Rotation paths and how fast each direction turns (deg/step)
Each turn is a multiple of 5 degrees from 10 to 175, or 0.
Each row of a path follows its step; steps can be skipped.
Rotation 1:
step 0: -.06,.21,-.19,-.16,.33,.56,-.01,-.03,.24,.06,-.07,-.23,.03,.28,-.33,-.03,.04,-.24,.15,.43,-.16,-.07,-.20,-.08,.17,.13,-.15,-.26,-.16,-.21,.13,-.09,-.24,.00,-.27,.03,-.02,.50,.10,.22,.08,.03,.16,.13,.35,.09
step 1: -.17,.42,-.41,-.19,.05,.51,.16,.02,-.03,.31,-.22,.15,-.12,.09,-.35,-.05,.24,-.04,.28,-.02,.03,-.28,-.08,-.14,.36,.12,-.25,-.16,-.02,-.07,.26,-.09,.39,.09,-.01,.02,-.23,.23,.04,.09,-.16,.21,.04,-.09,-.05,.29
step 2: .15,.18,-.15,-.38,-.19,.01,.31,-.06,.17,-.13,-.12,.26,-.02,-.04,-.14,.05,.04,.29,.18,.22,.16,-.32,-.25,.23,.10,-.07,-.27,-.06,-.21,-.09,.33,-.38,.25,.01,-.01,-.10,-.40,.18,.04,.21,.06,.60,.00,.09,.25,.05
step 3: .07,-.33,-.22,-.15,-.20,-.02,-.18,-.14,.01,-.13,.03,.33,-.23,.35,-.16,.13,-.15,.19,.32,.49,-.06,-.16,.13,.28,.21,-.02,.06,-.18,-.04,-.07,.06,-.26,.13,.12,-.13,.34,-.36,.37,.02,.11,.12,.21,.14,-.25,.28,.28
step 4: -.21,-.29,.04,-.21,-.14,.02,.17,-.22,-.06,.30,.08,.08,-.30,.34,-.07,.08,-.07,.13,.29,.11,.20,.06,-.03,-.04,.26,.35,.02,.40,-.10,.08,-.08,-.31,.14,.13,-.11,.25,-.35,-.06,-.35,.01,-.13,.30,-.20,-.32,.07,.45
step 5: .01,-.26,.02,.19,.01,-.32,.38,-.21,.09,.38,.14,.03,.19,.06,.24,.05,.04,.07,.27,.03,.27,.05,-.17,-.02,-.29,.07,.17,.00,-.30,-.11,-.16,-.10,.19,.21,-.10,.01,-.25,.23,-.28,.22,.06,.43,-.28,-.29,.47,.19
step 6: .43,-.03,-.31,.23,-.05,-.26,.15,-.19,.12,.15,.16,.08,.11,.46,-.15,.12,.12,-.22,.16,.25,-.11,.22,-.19,-.21,-.37,-.12,.33,.09,-.08,-.14,-.14,.00,.07,-.03,-.26,.06,-.32,.00,-.24,-.20,.01,-.01,.17,-.44,.26,.27
step 7: .17,-.13,-.30,.01,.13,.24,.46,-.13,.22,.26,.23,-.22,-.14,-.05,.08,.06,.42,-.07,.00,.13,.03,.04,-.32,-.01,-.04,.19,-.01,.12,.21,.14,-.44,-.08,-.03,-.22,-.36,-.09,-.17,-.19,-.36,-.24,.02,-.12,.23,-.21,.30,.30
step 8: .14,-.20,-.17,.02,.15,.04,.43,.32,-.01,-.01,-.13,.26,.16,-.32,-.05,-.15,.58,.14,.25,.07,.22,.14,.04,-.14,-.04,-.03,.02,-.23,.01,-.04,-.32,.10,.31,-.30,-.28,-.36,.06,-.04,-.22,-.02,.03,-.03,.06,-.40,.29,.11
step 9: .28,-.26,.07,-.17,.15,-.05,.07,.01,.06,-.34,-.01,.24,.00,-.13,-.24,-.28,.33,.36,.18,.21,.05,-.12,-.24,-.23,-.12,-.31,.17,-.05,-.14,-.32,.08,-.19,-.09,-.21,-.37,-.27,.05,-.05,-.40,-.32,-.22,-.13,.33,-.16,-.08,.09
step 10: .04,-.39,-.02,-.19,.20,-.05,-.02,-.15,.10,-.09,.41,.02,-.07,-.17,-.07,-.18,.17,.42,.39,.25,.17,-.36,-.24,-.24,.26,.14,.14,-.15,.13,.20,-.19,.03,-.20,-.06,-.15,-.29,.13,.20,.13,-.08,-.29,-.38,.19,-.02,-.05,.33
step 11: -.13,-.18,.11,-.16,.19,-.17,.35,.08,-.13,-.33,-.06,.10,.30,.23,-.33,.09,.20,.18,.55,-.06,.33,-.13,-.07,-.38,.19,.19,.03,.06,-.11,-.04,-.25,.04,-.05,-.02,-.25,-.09,.25,.03,.21,.16,-.43,-.22,-.23,.18,.02,.17
Speeds:
-.06,.01,-.03,.11,.09,.03,-.11,.01,.10,-.06,.05,.02,.10,-.03,.08,-.02,.04,.00,-.06,.03,.01,.03,-.02,-.08,-.03,.05,-.01,.02,.01,-.01,-.04,.07,.03,-.17,-.03,-.03,-.05,-.04,-.13,.00,.03,.02,.03,-.04,-.04,.00  35
.01,.01,.01,.09,.03,.04,.09,.01,-.02,.00,-.06,-.01,.00,-.07,.09,.09,.04,.05,.08,-.09,.10,.11,.01,-.06,.10,.00,-.11,.07,.06,-.05,.02,.04,.08,.09,-.02,-.01,.04,.00,-.01,.11,-.05,.05,.03,.00,-.05,-.02  110
-.02,.06,.06,.00,-.06,.03,.03,-.05,.09,.10,.00,.02,-.07,-.12,.02,-.02,.04,.02,-.05,.00,.02,-.04,-.09,-.07,.07,-.01,.09,.07,.10,.16,.01,-.01,.01,-.05,.09,.06,-.02,.03,.00,-.05,-.09,.02,-.04,.01,-.03,.05  125
-.03,.02,.03,-.05,.02,-.06,.03,-.09,.00,-.05,-.01,.00,.12,-.10,-.05,-.05,-.04,.02,-.08,.00,.00,.01,.05,-.06,-.05,-.04,-.01,-.01,.01,.05,.02,-.05,.19,.01,-.14,.05,.03,-.04,.05,.03,.01,.01,-.09,.02,.09,-.03  115
.00,.00,-.07,.08,-.03,-.05,-.07,.09,-.03,.02,-.16,.11,.04,.09,-.05,-.02,.06,-.03,.07,.04,-.04,-.04,.03,-.06,.00,-.02,.06,.01,.05,.04,-.06,.08,.11,.04,.01,.07,.06,.04,.05,-.01,.04,-.04,-.04,-.06,-.08,.02  145
.06,-.02,.03,.02,.05,.16,-.02,-.05,.03,.02,.07,-.02,-.03,.09,.06,-.07,-.10,.01,-.05,.01,-.01,-.03,.04,.00,.01,-.03,-.05,.06,-.05,.00,-.01,-.01,.14,.08,.00,.01,.06,-.02,.02,-.10,-.03,-.07,.10,.00,-.06,.13  120
